500 stands for zero in the data rows.
Some points, one per row:
294;663;403;580;424;514;365;713;298
828;513;471;459;512;615;636;427;672
629;452;572;454;574;437;474;513;559
615;470;510;473;670;359;532;506;522
147;664;378;732;491;687;488;684;242
478;425;503;699;705;372;491;616;393
607;450;396;400;479;602;529;393;447
445;585;570;654;391;456;350;523;514
470;569;390;545;590;489;614;494;533
529;638;480;406;401;790;635;695;441
483;371;398;533;666;318;466;488;470
378;590;350;638;473;730;553;723;468
445;407;522;503;559;469;584;600;433
507;421;457;409;668;561;519;325;527
446;439;576;527;700;423;412;416;592
510;670;570;371;387;590;565;487;536
469;450;494;462;587;351;325;367;523
504;494;404;534;569;352;390;538;514
329;506;411;570;541;539;493;536;400
157;675;459;555;484;554;625;705;421
439;529;564;584;585;389;375;461;470
Here are 12 more points, each followed by its number:
807;383;656;536;540;391;387;472;433 0
362;509;532;522;629;523;461;540;494 1
434;523;470;543;556;412;304;471;406 2
357;751;305;570;370;547;317;819;352 3
164;590;208;769;404;651;435;684;391 4
892;305;629;206;539;522;842;448;675 5
565;392;591;541;505;433;519;422;537 6
284;704;473;529;368;639;420;702;377 7
446;387;415;494;615;347;371;445;549 8
434;446;492;588;735;399;404;346;548 9
069;727;380;628;381;698;447;714;313 10
451;497;530;424;347;626;458;514;579 11
Which two of these numbered points are nearest to each point below, looking only along the 2 directions in which the first points spread most? Their numbers follow each, nearest first.
368;840;236;644;477;651;403;622;480 > 7 3
705;341;543;412;535;418;572;249;399 > 0 6
430;675;183;382;255;896;665;710;336 > 7 3
366;684;472;754;405;700;507;649;286 > 7 3
956;517;751;386;567;700;699;400;762 > 5 0
504;416;645;506;324;405;444;420;573 > 6 0
279;673;530;558;483;673;448;607;340 > 7 3
368;654;489;565;485;447;388;425;555 > 1 2
213;726;391;682;442;462;344;695;202 > 4 3
868;409;634;328;319;512;832;311;579 > 5 0
505;318;501;545;575;377;343;527;633 > 8 9
746;463;640;046;393;605;922;479;820 > 5 11
399;624;295;538;424;667;510;591;460 > 7 11
433;516;616;391;569;633;673;548;473 > 11 1
780;399;626;280;342;497;706;349;618 > 5 0
986;371;798;390;468;367;686;226;573 > 5 0
615;591;465;490;284;741;682;468;450 > 11 7
